In the rows, zero is written as 128.
Each named move below is a turn or a mirror, shown by a few rows before and after it. Which moves, in which order, take the first row of each later pair to the second? The first pair is answered.
J974 (before => after):
[147 146 122 126 124 111 154 120 113  81 113 142  96 184 120 145 156 124
 155  90] => [139 153 166 114 145  92 170 129 114 106  77  98 122 133 140  86 128  96
 137 131]
[141 101 125 155 154 124 148 121  99 112 122 123 135 137 141 110 140 130
 144 129] => [141  99 129 155 148 132 145 123  91 109 128 129 129 145 141 118 149 131
 152 125]
[155 158 149 124 107  74 132 142  94 166 124 100 140 114 194  72 116  98
  82 145] => [164 156  91 144  74  91 106 136  87 113 167 160 102 183 167 147 166 142
 113  92]
J158 (before => after):
[ 91 118 201 113  68 141 137 136 172 134 140 159 139 121 134 122 128 118
 137 145] => [136 157  91 103  74 117 128 122  72  87 127 168 114 169 130 147 141 108
 104 149]
[130 121 170 117 153 118 141 126 152 165 105  82 146  94 140  78 111 100
 125 154] => [156 146  97 114 166  88 141 118  79 129  93  86 138 127 129  87 118  89
 105 153]
[155 107 109 129 131 120 116 111 119 154 137 123  91 175 112 150 140 130
 150 134] => [146  93 146 138 130 131 118 121 153 171 145 118  95 158 116 140 131 130
 162 134]
[145 115 136 116 131  96 158 160 140 160 138 103 124 161 156 150 128 152
 121 129] => [152 120 129 111 128 102 159 159 130 152 136 106 120 169 158 147 129 153
 113 125]
J230 (before => after):
[128 127  77 114  99 135 151 116 100 100 154 147 102 137 128 162 159 130
 136  85] => [118  97 142 119 107 145 155 122 164 131 147 142  95 115 119 166 170 138
 148  67]
[ 98 115 116 132 110 146 124 129 117 112 134 138 151 113 162  86  92 130
 122 151] => [109 111 137 135 110 149 123 129 141 132 130 128 145 111 163  82  91 135
 120 148]
[172 143 114 131 118 104  81 116  84 102 144 140 118 164 106 143 131  99
 119 131] => [146 118 152 141  89 135  79 125 132 109 175 165 123 149 109 154 133 119
 138 108]
Now pairs of rows:
Between the rows of a pair lie 2 to 3 moves.
[112 126 107 132 100 150 109 129 122  94 153 167  96 161 106 172 135 158
 116  82] => [117  95 186 126 143 140 124 120 181 163 107  98 102 115 113 109 125 139
 116 107]	J230 J974
[134 132  97 120 178 117 130 169 113 134  91  68 134 108 165  58 134  36
 117 143] => [103  92 156 146 121 182 120 183 223 140 156 128 119 127 145 123 171  99
 181  79]	J974 J158
[186 102 167 121 138 129 114 148 153 166 114  89 136 118 142  75 186 137
 119 148] => [157 113 170 118 115 142 110 160 153 157 129 105 156 101 165  64 164 136
 121 156]	J230 J158
[154 140  72 127 123 132 126 123 106  96 121 143 103 169 111 170 152 141
 138 117] => [138 150 116 112 147 117 145 128  87 125  89 104 149 123 143 100 107  99
  98 165]	J230 J974 J230
[164 146 104 122 160 120 154 117  82 105  88 104 133 119 133 119 116  84
  98 167] => [163 128 144 130 175 119 159 114 124 137  71  87 133 116 123 108 125  89
 110 167]	J974 J158 J230
[134 144 126  88 161  82 146 121  50 138  92  70 167  92 177  45  88  60
  75 183] => [123  97 219 102 162 110 149 128 156 186  96  66 164  65 173  42 105  81
 105 160]	J230 J230 J230
[107 113 175 131 125 137 136 136 174 149 145 139 131 108 114 120 134 130
 145 127] => [ 98 137 134 131 101 144 123 147 129 118 169 172 140 119 125 136 125 135
 134 128]	J230 J230 J230
[108 160  96 126 146  85 153 125  55 114 121 114 159 142 148 134 126 118
  81 150] => [ 70 124 193 138 128 127 155 144 157 158 137 114 169 102 159 130 126 139
 115 132]	J974 J158
[110 122 186 138 126 121 123 144 196 154 150 113 120 119 120 109 145 132
 154 134] => [149 136 102 141 132 100 118 118 146 115 148 124  87 171  92 144 179 138
 148 116]	J230 J158 J974
[108 140 151 111  85 130 130 150 136 134 134 120 147  86 138 111 106 111
 117 147] => [122 126 172 115 105 126 133 144 171 160 114 109 135  86 125 111 126 115
 126 139]	J158 J230 J230
[119 148  89 120  99 114 132 129 113  86 131 141 110 133 155 129 124 119
  99 131] => [106 120 164 123 114 123 137 133 178 131 110 113 114  98 156 109 124 120
 109 129]	J974 J230 J230
[173 141  82  98 168  90 148 103  72 115  89  87 111 139 123 106 124  95
 114 140] => [150 147  52 110 127 103 131 111  67  82 139 139 102 162 120 149 136 125
 127 115]	J158 J230 J974
[138 140  39 139 141  91  90 149  28 107 120 154 137 196  96 168 130  76
 102 138] => [ 83 107 203 141 148 109 113 181 144 192  99 103 185  86 131  85  84  65
 107 171]	J974 J158
[137 123 161 130 118 131 123 123 160 149  97  81 135 130 122  75 125 115
 119 139] => [144 148  78 127  97 127 108 111  97  90 134 127 121 165 118 116 132 117
 114 127]	J230 J974
[116  79 167 163 126 136 147 130 195 166 173 149 111 136 117 183 141 143
 173  89] => [159 108 115 126 188  69 159 115  93 174  88  73 130 127 136 111 110  75
 112 154]	J974 J230
[113 121 163 118 123 126 134 146 150 152 128 125 140  99 148 101 128 128
 131 129] => [124 129 145 121 131 116 135 148 131 153 122 116 149 107 153  94 114 122
 117 139]	J974 J158 J974
[149 170 116 156 171  63 143 121  77 179  90  99 121 169 126 138 129 137
  98 192] => [116 167 109 171 108 110 126 142 105 136 166 177 121 186 128 196 138 180
 133 152]	J974 J230
[115 146  67 117  91 121 127 129  96 112 171 159 100 156 103 158 146 133
 135 109] => [130 111 160 116 149 109 148 121 159 184 106  86 100 115 115 105 141 117
 138 134]	J158 J230
[141  88 168 157 134 149 169 154 185 144 128  89 162  65 133  47 138 122
 152 115] => [201  90  92 161 164 127 162 119 153 118 108  91 103 138  84  94 191 135
 163  88]	J974 J230 J158
[132 133 166  99 160 124 146 151 165 136  93 105 137 112 127  74 140 107
 117 152] => [123 123 177  96 146 136 153 151 184 138 108 114 129 114 132  84 146 123
 127 144]	J974 J158 J974
[144 122  81 158 142 106 126 140  75 105 126 113 128 155 126 136 158 123
 146 117] => [ 90 114 141 154 102 136 130 174 113 118 160 129 168 108 154 121 126 129
 153 121]	J974 J230 J158
[ 97 122 163  98  99 121 122 161 160 106 174 168 154 102 142 135 112 152
 138 141] => [ 99 128 166  87 107 106 127 168 134 110 152 152 165  93 145 109  95 134
 124 156]	J158 J974 J230
[135 133  94 122 125 121 122 122  91 109 122 149 117 154 106 155 154 121
 128 112] => [129 144  94 116 130 113 128 121  74 104 113 135 132 138 119 133 128 114
 117 135]	J158 J230 J230
[131 166  31 133  95 128 112 123  62  67 156 171 114 172 121 172 132 133
 127 124] => [118 150  55 144  79 147 114 133 100  73 180 189 111 168 115 183 141 154
 149 104]	J974 J158 J974
[179 121  95 131 145 135 116 103 160  97 120  89 105 132  97 143 160 107
 153  66] => [157 141  64 130 116 143 112 115 128  68 148 121 122 126 113 155 146 108
 151  79]	J158 J230 J230
[127 129 105 139 111 123 113 124 124 112 162 135 117 151 129 145 113 142
 141 121] => [109 115 149 136 120 130 120 129 152 140 149 119 135 120 142 113  92 138
 137 132]	J158 J974
[137 169  97 114 137 156  98 111 130  97 145 145  95 157  79 158 136 154
 171 123] => [150 172  96 101 175 120 109 103 102 118  93  94 108 142  89 117 120 122
 147 151]	J230 J974 J158
[176 118 143 156 146 116 130 121 116 101 126 138 138 147 101 145 166 128
 132 147] => [149 105 174 166 128 132 134 125 140 113 148 149 145 130 110 138 155 140
 150 143]	J230 J158
[115 139 120 128 127 146 133 153  84 114 121 159 153 118 157  87 124 121
 111 144] => [116 132 144 130 141 144 139 153 101 130 101 136 155 106 163  72 132 112
 112 144]	J158 J230 J230
[139 147  60 145 112 124 105 125  96  90 171 155 101 170 118 186 165 143
 144  95] => [150 124 105 154 118 130 105 110 142 116 167 154  84 167 107 188 181 156
 161  78]	J230 J158
[158  95 164 137  91 181 134 168 199 166 153 140 104 115  88 142 161 138
 180 118] => [198 146  93 108 136 123 144 153  76 142  89  85 123 118 105  87 133  87
 118 179]	J974 J158 J974
[115 148  98 151 156  85 147 111 104 149  83  77 117 132 129 105 117 129
  89 160] => [ 83 161  66 157  96 117 125 122  96 103 146 146 112 147 128 160 121 156
 109 125]	J230 J230 J158
[105  95 218 159  81 137 102 192 135 166 156 134 159  94 158 122 110 152
 155 133] => [168 100 125 163 104 117  90 159 104 133 153 149  92 183 106 188 179 166
 164  97]	J230 J974
[159 145  86 109 157 118 113  83  89 137 125  81  96 181 114 171 175 151
 110  92] => [126 170  84  89 143 114 118 109  39 121 135  90 141 146 148 126 120 116
  81 138]	J974 J158 J230
[101 135 142 130 102 151 107 149 143 126 122 137 157 112 153 135  82 142
 134 130] => [131 114 134 146 117 146 103 134 171 143 122 133 122 142 125 165 122 153
 148 108]	J974 J230 J974
[103 129 191 120 100 164 122 139 177 131 105  99 155  78 152 108 117 154
 131 160] => [137 118 136 132  99 162 112 117 179 106 120 130 104 152 107 173 184 182
 162 117]	J230 J974 J230
[172 100 116 135 188  83 104 107 180 157 107 102 149 167 114 164 128 121
 104 183] => [140 110  98 142 134 117  88 126 186 122 172 163 147 180 117 202 123 148
 128 156]	J974 J230 J230
[153 150  95 134 145 136 142 141  38 111 109 148 143 155 145 159 133 131
 141 152] => [113 121 176 155 121 177 144 161 135 135 149 173 146 133 150 176 146 164
 177 121]	J158 J974
